Each row of this table is followed by its label. One hidden rule gives the labels. It looks at one to three of the table's principal directions, none of them among the few with the most spread.
[  2 -10  12  52  37 -68 -59 -50  23 -23 -39  -5 -40  -7  25 -28 -59  35 -26  54  60 -32  32  -2 -47 -21 -14 -41  27 -27  11 -20] D
[-20 -42   1  34 -20  -6  20  -6  52 -37 -15 -34 -22   7  15   3 -38 -35 -26   8 -12  15  18   3 -56 -34  -5 -63  17  -6   0 -29] C
[ -6 -21 -11 -10 -26 -21  40  25  16   3  -5 -17  -3  18   2  12 -23   2  17  -7 -14  17 -12  55  13  -1  -9  21  38  17   5  45] D
[  9 -38  -9  -9  20 -40   0  20  32   5  -3 -12 -31  13  21 -23 -46 -30 -32 -14  13  20  -5  18  -6   7   1  -4  51  27   5  15] B
[-23 -22 -23 -29 -39  24  66  21  23   6  32  -7   5  14 -21  -3   2 -74  12 -41 -47  30 -19   8  19  -4   4   0   6  27 -15   5] D
[ 13  21  18  12   3  54   2  24 -20  -1  -7   0  33 -30  -5  30  27  68  40  27  26 -25  13   9  -2  -4  26  22 -55 -34 -11 -16] B
[ 22   4  52   4  34   1 -18  -7  -1 -13 -19  -7 -11  19  10 -19  -3  47  -5  18  45   3  56 -17 -15   3  18  -5 -21  -4  18 -36] D
[-31  -7 -57  35 -28 -41   3 -13   3   2  11 -19   8 -22   3  -2 -35   7   4  13   8  -6 -16   7   1  -7 -38  14  23  -4 -22  28] D
[ 10   4  13 -20 -15 -20  39  -9   7   2  -4   6 -33  27 -27  -8  16  -5  20 -30 -23   2 -21  38  27   2  -5  31  34  20  -9  35] A
[  7  21  13  39  29 -45 -59 -55 -23  -6 -10   3 -33   1  17 -13  12  36 -31  -5  18  11   8 -54 -48   5 -28  -9   5   4   9 -25] D
[  1  28  27 -25   5  42  -1   0 -34  13  16  28  27   7  -9   8  53 -15   7 -21 -26   8   8 -41  17  16  17   2 -37  -2   9 -15] B
[ 14  -8   8  -1  10  16   6  21   7   5   4 -10 -17   1   9  -7   7  -9 -18 -17  -1  19   1 -18  -2  11  19   1  -4   9 -12 -13] B
[-20   2 -16 -49 -19  44  30  20 -15  22  33  21  59   2 -22  20  28 -43  42 -22 -28  -6 -18  15  31  -2   0  24 -26  18  10  11] D
[-23 -42 -73 -21 -18 -10   5  46  27  11  14 -12  31 -20  19  22 -66 -39  13  10   0  13 -42  63 -19 -15 -18  -7  25  20  23  20] A
[  5  19  -7   7  25 -20 -32 -15 -15  16   1  13  -9  -9   3 -24   2   2  -9  -5  20 -25  -1 -18  14  10  -3  16   4  -3  -7   4] C
[  7  15 -14  -7 -15  28   0  23 -14  -1  -3 -12  24 -12  -7  17   8  38  18  22   8 -15  -3  22  23   3   2  20 -27 -14  -2   6] B
[-26  46  22 -20 -60  66  76   9 -35   4  12  29  58   0 -51  31  64   1  70  -5 -57 -26   6  17  74   0  23  26 -41 -43 -22  36] D
[ 29 -23  32  32   4 -27  18  19  35 -24 -40 -39 -62  15  19 -10 -39  56 -18  23  27  19  25  33 -16   1  22  -7  33 -11 -11   6] C
[-13 -21  -6  40 -39  31  36   6  30 -37 -10 -42   2 -16  -6  31  -7  29  22  22   1  -2   7  23 -46 -38  -5 -19 -26 -19 -20 -27] D
[-17  -5  36   8 -56 101  76  29  15 -15   5 -41  36  20 -11  21  43 -10  31  24 -35 -11  50 -17  41 -14  43 -14 -68 -25 -29 -21] A
[-17  -5 -15  -6 -29  32  25   6   6   1  15  -1  15  -2  -8  16  13 -37  11  -5 -36   7 -17  -4   0  -9   3 -15 -15   1  -6  -6] B
[-14  19 -42 -37  -9  44 -19  22 -28  18  29  20  51 -19  -6  20  23 -42   8 -20 -26   2 -32  -9   4   3  -7  -2 -36   8  21 -15] C
[ 13 -33   5  48  37 -27 -40  -5  36 -31 -29 -21 -22 -30  29  -8 -57  38 -35  48  64 -15  26  -2 -59 -20   3 -40   9 -27  -6 -33] D
[ 31  -7  44  66  35 -14 -48 -22  18 -36 -48 -37 -41 -11  32 -13 -36 100 -27  87  77 -20  61 -21 -39  -9  21 -36 -22 -45  -9 -46] D
[ 11  54  20   2  15  38 -46  -1 -56  23  -8   6  48  -6   7   6  39  74  31  48  36 -52  36 -21  48  18  14  36 -66 -29  11  -2] D
[ -3   8  20 -21 -31  65  49  12   0   6  12 -11  21  21 -23   3  41 -14  35   6 -23 -18  17  -2  51  -2  27  15 -45  -1 -16  -6] D
[ -6 -14  -9 -20  -3   4  19   4  13   3  14  11   2   1 -10  -4  -7 -40   2 -12 -14  11 -14   4   3  -2   5  -9   8  10  -1  -1] C
[ 16 -12   8  -9  20 -24 -11  -5  19 -17  -8  -9 -37  15   1 -26 -19 -13 -37 -19  13  21  10  -4 -20   1  -5 -18  21  18  10 -23] B
[  0  -1  31  -7  -8  -2  28   2   3 -10 -10  10 -10  19  -5  14  14  -6   9 -31 -29  22   1  19 -19  -5   3  -6  19   4  14   9] A
[ -26   31  -50  -39  -85   62   54   28  -33    8   32    0   47    2  -37   48   63  -43   29  -37 -100   16  -59   19   55    7  -18   19  -24    7   -8   38] B
[ 12   1  21  20  10  36 -20  -1  11 -31 -20 -20   3 -10   2   9  10  30  -7  21  26 -24  29  -7 -35 -22   8 -25 -41 -21   2 -50] C
[ -9 -22  23 -24 -15  14  58  38  10  -1   2   7  36  12  -7  18  -1 -18  16 -15 -19   8  16  33  31   1  17  12  20  -4   0  40] C
[  5  -1 -19  -3  34  -5 -37   4 -17  30  17  24  16 -28  17   3  -2  -1   0  -1  20  -1 -25 -20 -15  12   2  15  -4   9   1  -2] A
[  9  16 -36 -25  11   4 -28  25 -33  31  21  23  18 -22   8  14  12  -7  -8 -20 -13  20 -46  -7  10  27  -3  23   2  14   8  19] C
[ 10  14  33  72  -2  11 -23 -49   4 -47 -27 -27 -37 -16   0   8  25  61 -23  33  14  -9  28 -52 -58 -21  -4 -41 -37 -39 -28 -57] C
[ 28  11 -36  23   6 -51 -36 -10  -6  -1 -16 -18 -52 -17   3  -5 -17  60 -19  13  24   0 -43  23  -5  12 -27  29  31   6 -17  22] B
[ 19  25 -12  22  -2  -8 -22 -10  -8 -13 -15  -9 -34 -17  -8  -3   7  42 -11   9   8 -10 -18   3  -5   3  -6   4  -3 -18 -17  -6] D
[ 14  -7  56  18  38  11 -10 -14  21 -22 -20   2 -24   5   7 -22  -7  11 -12  10  37  -7  52 -27 -39 -14  31 -36 -20 -19   3 -57] D
[-28  -8  -5  14 -55  56  56  15  22 -22   6 -35  23   4 -14   7   4 -27  12  18 -28  -9  29  -5  23 -19  13 -28 -37 -24 -24 -18] C
[  4 -13  47  24  25 -52  -1 -49  30 -34 -27   9 -56  17  -5 -26 -27   8 -15  -4  21  11  29  -2 -56 -21  -4 -38  33  -6   9 -29] B
[  3  -9 -21  36 -31  -2  12  19  10 -19 -11 -48 -20  -9  13  15 -18  43 -14  22  -1  25  -2   7 -12   1  -7  -5   2 -11 -20   3] A
[ 27  29  -2   1  18  -4 -23  -9 -22   9   7   5 -41  -6  -8 -25  25  15 -26 -22   3  17 -16 -41  10  27   6  15  -7   6 -20 -16] C
[  2  -7  26  33  -5 -29  10 -18  19 -23 -26 -17 -34  12   6  -8 -23  31  -7  24  11   2  27   8 -12  -8   1 -18  20 -18  -6   2] B
[ 11  14  18 -25 -19  80  29  22  -4 -11  14 -12   8   9 -22   7  49 -16   2 -19 -29  18  10 -27  11   3  28 -11 -59   1  -7 -48] B
[-24 -15 -53  -1 -17  -3  -2  28   4  20  14 -15  38 -13  15   1 -24 -40  -9   8  -6 -24 -12  11  40   4 -13  11  14   2  -9  39] C
[-22 -16 -28 -10 -20  -7  28  -7  16   6  26  10 -14   2 -11  -3   1 -74  -8 -47 -47  31 -38 -10 -17  -5 -13 -15  24  25  -8   1] B
[ -8  -8  40  26  14   9   4 -16  13 -18 -10  -2   1   3   7  -1  -3  15  12   6  23  -1  44 -17 -48 -22  11 -24 -21 -13   7 -42] D
[ 24   2  11 -22  -8 -18  39  37  -2  -2  -2  -1 -40  15  -8  -3   1   8 -20 -47 -28  63 -17  18  16  31  13  18  42  14  -7  30] D
[-30   4 -32 -57 -45  44  49  40  -9  22  28  18  57  12 -21  26  27 -79  33 -44 -68  -3 -33  38  49   0  -2  17   0  18  15  40] C
[ 16 -11  14  14  -9 -20  22   1   7  11  -6 -21 -39  19  11  -8  -4  27  -3  16  -4  21  -2  -1  27  20  12  20  23  10 -23  30] D
[ -1  -3  -8   0  24 -15 -23  -4   3   2   4   9  -6  -8   8 -19 -18 -18 -20 -10  18   4   6 -18 -17   2  -2 -13   6   3   7 -19] C
[ -7  -9  10  21  17  11 -11 -16   8  -1  -1  13  14 -23   4   9  -3  10  23  24  24 -25   5  -7 -35 -21   9 -12 -22 -17  -5 -24] A
[ -2  14 -34 -27 -12  43   2  24 -30  21  33  18  40 -27 -13  26  38 -19   9 -20 -30   9 -43 -15  20  15   0  21 -28   5 -11   7] C
[ -8 -33   7  20  12 -35  -5  -7  43 -27 -28 -18 -17   7  15  -9 -59   3  -2  19  36 -13  28  42 -49 -34 -10 -31  28  -4  21 -14] A
[-18  14 -13  15 -35  68   4  10  -8  -9   8 -32  39  -8   0  12  20   5  10  38  -6 -20  28 -31  19  -9   9 -18 -70 -25 -11 -36] A
[ -1   2 -13   8 -31   8  18  -5   7 -18  -2 -25 -10   4 -17   1   9   3  -7   5 -16  -5  -5   3  18  -4 -12  -1  -5  -3 -20   3] B
[ -8   3  24  48 -18  15   0 -43  13 -35 -13 -30 -26   7   0  -7   4  25  -9  39   5   4  40 -46 -33 -20   1 -47 -37 -25 -14 -56] D
[ -8   9 -29  -5  19 -14 -38   1 -17  16   0  24  43 -30   2   9 -14  11  18  19  30 -49 -15  27  10  -5 -16  21   2 -13  11  24] D
[ -2  38 -11 -16  10 -13 -28 -28 -39  19  10  36  18  -8 -20  -4  31   6  18 -13  -1 -31 -21  -4  26   8 -20  33  -4   1   6  19] A
[ -7  23  -5 -13   4  -6 -27  -8 -24  11  -2  18  23   5   1  -5  10 -13  -6   3  -7 -27   5  -5  33   9  -8   3   1  -8  16  20] D
[  2 -19  41  -9  27 -24  -9 -18  20  -8 -21   6   4  29   8 -21 -20 -13  -8  18  27 -32  45  11  11 -10   3 -13  20   2  22   6] B
[ 10 -17   9 -18  26 -32  -7  16  14   6 -13   5  -6  12  13 -13 -43  10   3   9  34   2  13  39   0   3   6   7  29  10  25  14] A
[ -4  21 -18 -27 -16 -21  -2  -9 -23  19   1  18  16  11 -17  -3   7  -1  19  11 -14 -31 -20  32  68  13 -16  34  20   2   5  58] C
[  3  35 -23 -33  22 -36 -32  -6 -53  50  13  61  29 -16  -7  13  23  11  35 -23  -5 -25 -56  30  36  24 -20  66  29  13  17  69] A
[  7  39   3 -15  26 -45 -52 -46 -40  20  -7  44  -1   6 -10 -12  23  12   3  -4   4 -36 -19   0  27  14 -27  27  21   3  20  34] C
[ 10   1  -2  -2  -5  41  -1  17  -3   0   5 -18   9  -5   1   6  18   9  -3  13   2  -3   4 -15  12   4  14   2 -36  -1 -11 -20] B
[-31  12  24   0 -91  86 127  33   7 -33   9  -5  28  -1 -50  51  44  -5  63 -20 -81  32   4  29  10 -21  33 -16 -41 -44 -31  -1] D
[  8  19  -6 -23  25 -38 -33 -13 -26  15   4  30  -4   3  -1 -13  -3   3  -9 -18   7  10 -14  -3   5  19 -16  16  22  15  22  15] A
[ -1 -14  -4  14 -21  36  44  28  21  -8  12 -23 -16 -10  -3   7   5 -11   1 -22 -18  32  -6 -10 -21  -5  21  -8 -15   0 -29 -25] B
[ 14 -23  55  35  42 -22 -14 -23  24 -25 -22   2 -33  -2  18 -17 -23  23 -28  18  39  12  44 -34 -52  -8  21 -39   7 -18  -5 -39] C
[ 23  45  33 -14  15  29 -22 -15 -46   5  -1  18  16   3 -19   5  67  44   9  -8   3 -21   9 -28  29  17   4  34 -40  -5  -1  -6] A
[-27   0 -48 -75 -49  48  49  61 -14  36  35  16  73  13 -17  33  26 -88  32 -45 -74  -2 -47  51  73  10  -3  32   6  29  18  63] C
[ 13 -31  41  39  55 -84 -30 -13  25   2 -43   9 -33   4  43  -8 -59  48  -2  23  61 -18  25  41 -47 -10   2   3  68  -6  20  32] A
Which label does each new row get?
[-16  -8  21  22  21 -14 -23 -39   4  -1  -4  10  18   0  10 -12  -7  -7   0  29  25 -36  34 -29  -7 -14  -5 -18  -6 -13   3 -10] A
[ 20  19 -21 -32   8   9 -30  -6 -13  -5   8   8 -15  -1 -19  -8  24 -20 -27 -27 -13   5 -33  -8   0   8 -15  -2  -9  20   9 -22] D
[ -2 -29  -9  63   2  -7 -19 -17  33 -32 -11 -37 -35 -27  25   3 -39  27 -28  39  27  24  11 -32 -80 -22  -2 -53 -13 -18 -18 -57] A
[ 28  39  41  -1  22 -30 -34 -36 -29 -15 -26  14 -37  21 -10 -12  24  56 -11  -8  10   7  14  -7 -10  11 -12   6   5  -2  23  -9] A
[ 14   2  22  -1  -3  -1   8   7   8 -17 -22 -16 -11  16  -4  -5  -3  26  -4  13  11 -12  24  23  17  -1   6   2   4  -9   2   6] C
[ 14   1 -16   9  20 -59 -45 -20   0  -2 -20   1 -33   0  13  -8 -29  27 -17  11  22  -7 -21  27 -20   0 -27   4  40   9  17  18] B
[-18 -25 -34  26 -33  22  14  37  24  -4  -2 -46  18 -12  25   5 -41  -5 -11  50   4  -7  18   4  22  -3  13 -21 -11 -23 -19   6] D
[  1  -5   4 -36 -13  14  29  10  -5  19  22   0   1  33  -7  -4  28 -42   0 -35 -38  29 -11 -11  32  18   3  18   5  39   3  15] D
[ -2   8  12 -11 -37  60  40  14  -5  -6   7 -17  25  11 -19  16  41  -2  17  12 -30  -8  11  -7  45   1  17   6 -41 -10 -18   0] B
[ -7  27 -24  -3   3 -27 -43 -24 -25  13 -10  21  18  -8   0   8  -6  25  28  26  13 -41 -20  34   7  -7 -27  16   3  -7  27  24] A
[  6  20  16  38  25  -5 -41  -8 -26   9 -17   8  21 -28  20   9   1  69  11  47  44 -39  25 -14   3   6   9  14 -19 -40  -7   9] C
[ -2   4  13  24  10 -25  -9 -36  11  -8  -5  -4 -43  11   1 -32 -11  -5 -15  -2  11   7  19 -32 -21  -4  -1 -21   4   0  -6 -30] A
[  8   7  44  50   0  32  -4 -28  11 -26 -23 -30 -17   1   4  -8  11  53   5  60  32 -31  55 -36  -9 -15  25 -26 -52 -38 -24 -48] A
[  4  40  42  21 -19  40  27 -20 -24 -19  -5   5  -2  -3 -30  13  59  49  29  -8 -15  -5  20 -23  -2  -4  13   9 -44 -30 -23 -23] A
[-31 -20 -26 -21 -34  58  47  24  28 -10  30  -3  26  -7 -18   9   5 -90   5 -34 -45  17 -13  -7 -19 -24   9 -39 -26   5  -5 -38] D
[ -4  10  -6   3   5 -29 -18 -19 -15   8   3  14 -10   1   6  -2  -4   3  -5  -4  -7  21 -12 -13 -13   8 -13  -3  14   6  12   5] D
[-10 -10   3   4 -41  30  39   9  12 -17   2 -35   9  17  -7   7   1   5   6  25 -17  14  23  -3  23  -4   5 -11 -23  -5 -12  -6] D
[  2  38 -32 -44 -18  55 -12   4 -26   1  17  18  31 -12 -37  13  46 -24  17 -15 -27 -27 -35   9  25  -4  -9   7 -47   0   8 -19] D
[  7 -22   8  16  51 -13 -47   6  15  -3 -13  -2  12 -20  31 -14 -46  21 -15  36  70 -21  36  -7 -36 -10  11 -18  -8 -12  15 -32] B
[ -8 -21 -13 -25  15  11 -18  25   3  15   7   9  44  -4  21  12 -20 -29   1  13   9  -9   1  12   1  -2   3  -8  -3   9  28   5] B
[ 28  73  36  22  27 -10 -69 -57 -75   4 -10  15 -13   4  -4  -5  76  88 -13  -2  13  -7  14 -71   6  30 -21  33 -37  -7   4 -15] D
[  2  22 -60  23  -6 -69 -30  -8 -36  35   6  -5  -8 -23   9 -14 -24  56  -4  31  23 -12 -35   6  63  38 -32  62  39  -3 -30  77] A
[ -6  18   0  -6 -24  31  19   7 -27  12   8  10  46  -9 -17  25  46   6  21   7 -26 -36  -9   1  60   9   2  33 -15 -18 -22  45] D
[  2  -8   8  -7  13 -21  -3 -17  15   0   0   1 -26  19  -2 -33 -16 -28 -17  -3   8   0  12 -11   9   2   2 -12  15  12   2  -9] B
[-17 -10   2  28  43 -47 -68 -57  13 -15 -10  12 -11  -3  23 -26 -33 -29 -35   5  34 -18  24 -37 -72 -26 -29 -53  10   2  32 -49] A
[ -1 -20  -3   4 -47  31  45   4  26 -21   5 -42 -25  23  -9  14  21 -23  -9 -11 -47  31 -13  -4  -7 -10  -4 -18  -8  20 -18 -14] D
[ -4 -28 -19 -19   0 -32  -1  24  17  -5  -8  -5   6   7  14   9 -45 -15 -13  -3   0  19 -11  47 -12  -3 -16  -9  43  16  29  26] B
[-24   9  -3  -8 -41  56  25   3   1 -17   6  -7  35   6 -16  22  26 -34  16   1 -41 -10   8  -2   4 -20   1 -29 -40 -14   7 -22] C
[-10  -8 -42 -17  11  -6 -31 -14  -6  17  31  12  10 -13   3  -3  -6 -36  -6 -13   0  18 -35 -24 -27  -1 -24  -4  -8  32  13 -24] D
[  2 -24  -8  34   9 -13   2  18  23   6  -7 -20 -18 -16  26  -8 -35  10 -13  21  24   0   7  -1  -7   2  17  -4  16 -11 -23   7] C
[  1  -3  -3 -30 -12  29   9   0  -2  -2  19  -6   8  19 -12  -5  25 -41 -18 -14 -27  17  -2 -29  21   8  -1 -10 -19  22   2 -17] A
[  4  -6 -23  36  47 -68 -63 -25  13  -5 -22   6 -22 -34  19 -23 -66  40  -8  34  77 -36   3  22 -48 -17 -20  -6  27 -17   8 -11] C
[ -6  24  30   2 -13  36  36  22 -24  28  -7  15  56  -8 -10  11  18  50  69  54  19 -68  35  29  93  10  41  51 -29 -49 -25  56] D
[ 23  -7  41  -4  38 -62 -19 -36  18 -20 -27  17 -62  27  -1 -30 -24   6 -25 -15  19  15  11  12 -36  -4  -5 -21  48  13  23 -10] C
[-13  14  11 -14 -27  20  18 -15 -11  -9   1   2  20  20 -18  10  27  -8  19   1 -27  -7   9   2  19  -7  -8  -3 -17  -1  10   2] D
[ -7  20 -26  21  24  17 -84  -1 -26  13  -7  -5  44 -28  38   5 -16  29  -6  62  44 -45  21 -26  -8  -1  -3 -17 -48 -26  26 -27] B
